In the data rows, the value 128 means zero.
Here are some numbered points:
[147  78 114  78 205 131  67 109 127 124 124 107  88 117 146 104 100 120 139  90  80 151 126 169 102 164 111  91 120  93 120 116 138 126 144 125  99 113 112 121 110 115 110  93  98 115 133 146] 0
[125 101 162  91  98 133 120 154 125 133 113 147 100 127 114  92 114 126 103 186 141 124 129 126 124 104 137 117 120 137 116 135 122 138 134 131 160 132 143 113 103 140 129 103  54 138 145 114] 1
[149  89  98 118 176 123  88 119 128 131 132 101 191 128 149 156 118 125 135  45  90 120 124 115 127 154 127 115 149 117 138 121 125 120 191 119 105 113 107 117 144 141  90 107 110 147  83 118] 2
[113 110 255 118  80 142  63  64 122  92 125 106  89 125 111  61 113 122 172  53 108 115 127  31 113 101 124  89  72 129 111 131  94  97  53 115 148 119 117  79 140 100 116 109 128  75 240  77] 3
[155  97 151 121 132 131  75  99 129 137 140  90 156 121 132 135 114 124 170   4  86 131 129 122 118 129 126  96 135 108 145 125 150 106 175 123 126 112 105 134 137 110 102 112 138 135 150 160] 4
[142 109 143 121  93 137  69 119 126 116 132  91 166 122 125 164 136 120 163  46  72 129 129  95 126 113 140  93 116 113 144 136 135 113 145 119 114 109 111 102 130 130 108 106 139 117 138 112] 5
[115  85 118  82  97 128 149 131 122 123 115 156  65 123 119  62 110 134 108 157 190 138 133 146 110 118 111 148 149 114 115 113 114 128 143 138 132 149 132 151 111  80 119  91  71 130 133 139] 6
[118 126 114 110 127 123  93  83 123 124 129 103 123 124 122  95 116 127 142   7 107 130 131  56 113 120 127 104 104 121 132 121 117  95 119 116 111 121 110 110 120  88  69 105 146 116 110  88] 7
[124  79   0  85 165 104 136 114 128  99 123 131  97 114 156  53 140 127  84 148 144 119 125  95  84 160 113 139 136  93 134 129 126 111 195 126  38 132 120 119 124  54  75  98 153 129   0  77] 8
[133  56 143  71 136 132  84  89 129 143 125  98  29 118 132 108 104 121 140 101  73 126 125 175  89 138 103 102 123  94  98 114 151 128  77 124  96 109 125 127 132 118 112 101  75 112 149 169] 9
[102 173  70 147 104 109 119 126 134  56 119  86 120 129 127  61 167 130  88 193  85  88 121  33 133 122 118 101  78 139 143 109  74 108  99 111  70 111 130  68 112  91 122 171 199  88  59  50] 10
[139 170  31 139 124 112 103 110 126 179 140 128 162 138 122 156 167 128  85  92 126  79 125 153 151 122 132  97 115 149 124 120 161 111 100 146 117 129 129 131 159 159  89 129 162 125   0 145] 11
[137 173 115 166 129 128 149 151 137 146 139  95 147 131 133 181 122 129 132 133  93 135 127 181 147 123 124 138 158 133 152 114 125 146 107 124 115 111 125 158 125 165 115 183 183 142 126 178] 12
[130 107 195 130  73 143  98 110 125 127 134 194 123 121 109 100 173 123 185 134 239 121 130 124  95 105 105 107  91 126 115 125 123 101 141 144 184 168 137 113 177  83 205  89 125 122 214 154] 13
[130 139 169 132 125 140 121 133 125 146 128 167 165 141 120 120 117 128 129 130 189 138 129 136 127 120 141 138 114 151 118 136 133 134 128 135 179 154 133 133 134 144 130 118  85 129 164 120] 14
[141 129 163 156 114 143 112 131 133 114 138  95  84 116 134 122 127 128 186 144 100 148 129 182 129 132 109 125 136 106 145 116 137 121 101 125 117 114 115 142 128 118 181 159 176 122 199 193] 15
[136 111 156 105 131 131 119 122 127 139 134 123 128 118 133 104 117 132 159  82 138 131 129 145 112 130 124 139 148 118 133 131 144 119 168 133 138 127 118 153 143 125 121 104 131 137 163 164] 16
[139   0  64  26 132 118  62  91 128  99 115  72   0  92 134  18 101 123  90 147  37 110 121 138  56 131  98 123 135  42  97 132 137 118 111 113  16 100  94 129 143  29  67  70  44  52  35 126] 17
[108 125 148 118 141 123 160 121 124 116 119 143  90 126 121  95 110 132 103 138 158 137 130  99 128 132 134 147 118 124 109 140 109 136  90 123 130 133 133 129 107  99  81 109 103 104 112  85] 18
[150 101  77  95 167 120 118 123 128 155 126 161 112 128 140 143  99 124 120  79 158 130 127 140 119 143 120 128 162 122 121 115 133 126 144 137 117 147 117 149 113 116 113  99  87 161  81 137] 19
[ 85 183 100 165  98 125 173 168 135  71 128  92 186 122 130  69 191 131 110 227  84 128 125  75 129 116 123 144  95 137 170 111  92 125 190 117  97 112 144 115 127 134 133 187 211 124 124 115] 20
[139 177 198 150 137 132 120 124 134 104 132 115  63 137 132 117 130 125 154 185 111 131 135 157 186 138 141 117 147 140 133 128 122 112  86 123 106 117 120 118 120 107 234 186 184 118 173 144] 21
[124 122  71 103 190 121 191 120 127 141 132 125 171 133 143 166 140 139 110 131 104 136 130 118 132 168 134 167 176 130 121 130 135 154 170 123  96 119 146 153 157 141  86 113 119 141  60 101] 22
Which three points above are nearest to each new point, looking only along the 2 directions in which the numbered points spread most? Their numbers follow each, nearest first.
[131 100 113 102 105 126 131 133 125 134 124 120 124 126 118 106 122 131 134 136 102 142 129 148 113 123 134 137 146 109 127 142 141 133 142 124 108 117 127 138 133 128 103 106 108 132 110 122] 18 19 7
[121 118   0 166 172 110 187 204 126 177 132 255 181 130 127 208 140 135  52 214 255 106 118 187 107 141 107 169 129 145 107 125 149 157 198 169 193 198 139 147 138 130 169 100  77 177  28 143] 10 11 20
[142 107 222 103  58 144  84 121 126 147 118 121  91 134 102 142  97 122 149 124  94 142 138 166 146  85 144  99 126 137 105 145 138 142  66 129 157 116 134 121 111 158 123 109  39 119 202 156] 3 13 15
[137 176 141 170 150 127 150 146 129 128 130 123 145 140 135 171 132 130 140 128 110 135 129 170 179 137 150 135 155 152 149 122 139 128 125 128 117 120 125 147 115 165 153 171 178 161 129 152] 12 21 20
[136 139 138  97 151 131 138 149 125 157 120 144 135 139 129 170 120 126 112 162 111 137 130 170 154 136 154 121 139 147 117 138 149 158 146 132 114 118 138 135 113 178 111 128  80 143 107 137] 18 5 2
[134 103 123  82 169 122 117 133 125 134 117 133 150 133 135 112 131 126 129 154 116 130 129 123 126 157 142 125 136 127 122 137 130 132 148 128 109 122 135 110 134 133 120 109  83 133 112 104] 18 2 19
[120 147 100 135 127 117 117 114 135  89 127  90  75 124 128  99 132 130 134 149  87 108 124 134 122 124 108 117 116 120 136 117 121 117  81 121  78 114 123 123 117 108 145 153 186 112 110 123] 18 2 5
[144  20 133 173 179 136 124 198 125 134 128 255   0  95 132 168 143 121 114 255 255 158 128 255 102 143  89 120  88  85 105 149 158 125 156 174 214 214 142 134 119   0 255  40  77 150 220 170] 3 13 16
[120 126 196 131 122 140 109  95 125 143 133 135 158 141 125 100 113 129 177  64 154 119 129 102 125 126 128 129 113 129 118 136 125 113 100 133 165 140 122 130 157 136 119 119 122 108 186 123] 15 14 13
[115 109 136 108 105 131 120 109 127  99 116 103  66 124 120  92 127 125 111 121  77 121 125  55 108 122 131 110  96 126 117 138 119 135  83 116  98 110 135  92 107 117  89 104 114 118 132  70] 7 6 18
[130 117 117  95 154 125 176 148 126 146 122 171 139 129 127 121 119 133 102 184 172 152 131 155 133 153 137 165 165 131 111 140 125 150 155 135 133 139 143 145 128 142 101 119  62 146  91 107] 2 18 19
[136 149 255 166 114 157 131 129 125 159 131 157 222 145 123 216  87 126 191  44 173 164 140  95 136 107 147 133 152 170 131 142 118 134 137 122 232 143 122 119 129 181 140 131  86 152 255 121] 13 21 15
[128 111  77 101 160 117 151 143 127 136 119 153 118 128 132  98 118 129  79 160 153 138 130 164 136 140 133 142 145 123 129 129 143 131 160 134 103 133 129 145 105 118  94 114 115 132  67 134] 2 22 19
[139 106 152  93 126 139 127 123 127 159 128 141 195 133 127 134 122 130 141 126 126 128 126 147 130 150 137 142 157 134 125 136 146 133 189 134 140 132 133 142 160 148 134 120  79 153 125 149] 5 18 1
[122 141 147 157  94 139 100 123 139 115 146  89  91 115 128 160 133 127 162 150  72 143 130 196 120 111 101 121 111  99 140 106 136 138  87 124  98 111 112 144 142 148 112 174 183 100 175 214] 14 15 16
[117 125 120 112 114 126 136  88 126 139 131 123 141 128 123  72 153 129 131  77 134 106 127 106 109 127 120 150 127 120 124 128 132 108 137 130 119 136 124 151 168 108  98 118 154 112 102 141] 18 5 2
[130 133 112 130 112 125 110 113 126 143 137 117 236 127 133 118 136 130 125  27 125 116 130  87 129 122 139 128 127 120 150 121 133 106 194 127 118 129 108 127 151 125  84 129 160 131 111 133] 18 2 12
[153 205 145 226 128 129 141 196 133 180 141 142 183 145 126 255 140 123 134 197 152 136 129 194 200 111 149 107 138 178 137 150 157 137 100 137 208 130 140 134 106 186 255 173 153 167 177 175] 21 12 20
[145 125  92 126 140 128 120  91 126 140 145  84 186 124 138 137 167 131 169  17 108 105 123  97 108 137 123 139 152 110 149 125 152  98 190 128 107 114 119 153 170 121 106 111 196 137  96 155] 2 18 19
[137 102 120 102 148 128 122 106 127 138 119 124 117 138 132 124 101 124 126  79 110 138 128 105 129 134 135 121 146 123 125 127 122 133 132 126 118 123 122 121 122 129  99 107  83 139 107 112] 7 19 18
[127 172 121 255 142 125 181 253 131 168 139 214 108 141 115 255  96 127  61 255 252 148 129 218 207  91 125 133 116 153 116 164 129 195  21 138 255 178 143 142  71 167 255 140  79 160 176 123] 21 12 14
